rotation ticks, each row followed by its count of ticks:
The counts run from 0 to 428.
[119 145 145 125 117  97 103 151  87 117 130 125 123  74 112 145 183 139
 115  98 145 198 128 132 101  63 100 138 144 139 139 141 100 145 116 124
 127 148 129] => 152
[132 125 143 121 139 114 133 181 161 117 103 126 175 120 106 194 158 135
 137 157 100 162  82  92 141 108 163 114 119 129 162  86 136  95 131 166
 110 162 132] => 79
[134 107 132 102 114 123  93 165 109 130 117  96 133 113 109 157 166 180
 103 101 147 156  56 101 142 119 146 156 134 169 168 110 143  86 102 164
 113 166 103] => 86
[ 97 129 122 102 127 179 114 155  84 147 129 155 147  73 108 139 131  91
  77  99 122 138 101 124 144 134 107 132  93 117 150 131  89 124 109 163
  87 141  95] => 31
[112 105 131 119 159 124 160 152  75  94 150 144 148  84  90 188 169 111
 106 115 121 162 137 138 125  94 159 151 117 103 134 101 100 147 119 156
 144 130 153] => 17
[ 95 111 121 127 151 124 153 171  86 105 163 152 145  79 106 203 160  98
 117 131  89 155 138 113 129 117 146 106 130 113 163 127 112 143 138 158
 141 170 141] => 16
[135 113 134 120 156 174  97 166 105 148 141 120 143 106 122 129 121 153
  89 128 121 143  69  94 174  99 127 150  98 136 118  90 147  87 113 151
  81 127 144] => 94
[169 132 118 124 115 124 105 152 133 111 117 143 128 149 119 156 122 175
 118 145 117 156 133  61 153 116 159 168 151  78 171  73 148 157 141 149
  79 150 151] => 209
[128  90 146 110 143 138  83 152 131  99 102 101 162  98  99 101 162 132
  97 160 148 170 148  82 161  71 128 152 114 125 121  77 120 114 117 132
 109 127 111] => 351
[107 131  90 157  95 137  92 147  85 152 140 138 114 138 101 138 115 154
 109 148 135 109  70  72 141 140 105 145 153 139  89 116 132 153 117 182
 150 111 162] => 110
[132 112 124 144 143  96 118 143  91 141  97  83 105 157  93 186 144 138
 130  89 135 151  99 150 148  85 115 141 164 114 138 103 125 162  92 174
 142 133 141] => 399
[131 143 171 119 118 137 169 165 131 119 119 145 115 129  97 162 150 128
 108 130 178 120  80 111 126 133 138 180 106 107 141 110 119 163  83 194
 104 144 115] => 332
[166 129 182 141 103 134 132 123 156 100 132 133 104 103 136 116 157 117
 124 147 140 134  82 110 167 113 144 151  98 107 168 114 107 196 145 165
  94 152  94] => 324
[108 145 172 186 159 123 148 194 118 136 141  95 121 103 120 192 135  99
 131 131  98 121 107 152 134  82 122 112 127 113 110  94 144 141 125 165
 124 156 141] => 394
[129 111 110 177 118 114 100 124  99  98 138 116 125 124 113 106 152 148
 159 177 119 140  93  81 172  74 126 138 139 128  93  91 113 163 158 140
 158 105 157] => 117
[156 150 156 142 144 136 140 152 155 133 113 136 139 146 117 141 119 143
 135 132  83 143  95 125 142  99 169 168  90  82 143  75  96 153 135 150
  80 127 130] => 197
[106 151 144 124 153 140  95 192 126 128 156 124 120  91 115 122 126 136
  65 125 106 109  91 117 139 110  78 134 150 163 135  67 147  99 114 153
 135 140 140] => 96
[130 138 149 154 131 142 128 141 116 153 127  72  98 113 110 137 130 103
 167 129  83 135  83  97 192  91 138 104 102 104 145 136  97 173 144 152
 107 142 114] => 130
[115 132 157 127 139 139  88 161  78 151 118 118  84 119  97  88 112 147
  66 144 135  97 141 103 143 124 108 189 158 138 133  96 127 129 102 156
 128 145 120] => 228
[ 99 143 117 133 120 179  89 131  84 105 163 149 138  79 112 115 136  91
  66  92 121 136 128 107 143 121 131 153 110 110 163 102 111 148 122 146
  81 127 117] => 30
[154 168 205 131 143 117 131 154 157 115 111 126 123 121 119 132 143 129
 120 146  72 147 102 149 142  88 167 158  96 105 147  72 109 155 151 133
  98 141 116] => 196
[139 166 139 164 122 141 143 175 179 141 139 142 150 143 110 151 109 147
 115 119  70 125 100 105 114 125 140 151 130  79 146  76 117 151 142 147
  80 142 119] => 198
[142  96 102 129 149 124 134 122  79 110 130 127 128 122 100 182 148 109
 143 130 121 164 131  97 174 109 164 139 129  82 162  98 116 171 129 168
 111 132 152] => 14
[107 140 134 174 117 128 121 181 109 158 127  87 108 123 113 201 137 114
 113  87 108 125  86 127 128 119 106 116 174 125 140 132 136 156 107 188
 115 158 117] => 397
[107 134  94 149 105 140 108 125  97 110 114 189 148 141  97 150 130 106
  90 129 108 130  89 136 123 132 146 167 112 114 114  62  86 152 138 164
 141 104 159] => 304
[101 116 114 212 135 110 113 163 148 152 157 101 127 110 110 137 123 165
 143 126 139 132  67 138 128 118  86 126 142 142 119 123  90 143 135 160
 136 145 118] => 385
[155 101 160  92 125 116 133 135 121 123  77 128 124 140  86 168 147 136
 131 151 168 152  96  85 160 115 145 154 121  92 174 112 128 162  90 178
 121 139 104] => 336
[101 136 142 207 154 116  92 172 105 115 158 106 134  82 103 155 104 158
 130 120 128 109  78 128 147 130  97 111 140 148 122  93 121 139 166 123
 152 144 151] => 382
[118 161 142 141 103 129 121 155  87 138 118  79  89 114  82 160 146 110
 127  63 120 127  99 127 124 110 139 141 128 117 133 131 104 179 104 162
 125 142 143] => 137
[125 125 146  98 146 112 138 194 126 131 126 154 140 101 108 163 153 201
  84 144 138 174 119 108 100 124 109 174 150 115 120 112 119 114 111 145
 135 166 133] => 215
[117 166 121 125 135 152  94 134  78 107 161 139 123  85 132 108 148 102
  92 120  77 156  95 127 156  64 121 136 122 147 158  93 126 133 131 134
 113 112 148] => 419
[114 121 129 145 101  91  97 128 135 141  83 175 171 154  99 134 154 155
 124 163 110 158 105 141 103 115 105 140 157 117 103 118  76 147 160 126
 159 135  97] => 179
[136 102  90 116 116 116  87 137 103 119 138 112 140 107 127 121 193 140
  92 100 108 183 122 137 152  57  88 125 168 129 107 109 105 153 129 137
 135 128 110] => 414
[116 146 132 111 118 120 138 188 111 150 153 164 124  90 128 154 139 189
 103 147 117 155 107  87  95 143 134 165 144 138 163 131 128  98 118 160
 121 178 142] => 214
[112 129 118 116 131 141 105 163 131 150 128 130 117 124 118 119 134 155
  97 136 142 146  56 113 143  93  79 162 116 163 112  91 111  98  80 188
 101 116 135] => 98
[141 119 171 178 176 108 124 146 107 125 119  68 115 120 116 157 129 125
 169 137 122 141  93 142 183  65 127 108 107 114 133  94 132 149 127 152
  98 121 142] => 391
[104 142 119 173 154 134 150 190 132 152 139  97 140 120  77 175 130 116
 132  85  91 137 110 130 111 104 111 125 128  87 103 123  81 166 107 165
 126 130 153] => 135
[ 96 111  77 145 103 135 140 158  94 118 172 150 136  92 102 169 175 114
 104  98 131 153 127 105 113 133 138 147 151 120 169 146  93 145 128 179
 116 165 117] => 19
[120 134 177 166 166 120 134 156 136 107 110 128 172 151  65 166 115 125
 111 126 142  98  82 145 144 121 144 149 116 106 142  53 128 149 119 141
 116 114 125] => 69
[138 112 138 127 141  79 131 158 111 122 105  93 130 136 115 188 178 120
 146 135 102 171 121 140 133  50 120 102 147 121 125 108 128 142 117 165
 143 145 134] => 402
[103 106 104 131 122 139 104 163 117 133 140 142 162 104  75 148 138 153
  95 117 154 131 113  67 125 152 120 142 164 133 178 125 128 113 107 162
 135 156  97] => 345
[105 141 133 135  76 149 102 125  92 119  86 188 146 108 113 144 136 125
 119 131 186 150  69 113 102 140 117 160  99 136 115 123  84 147 122 154
 134 110 137] => 46
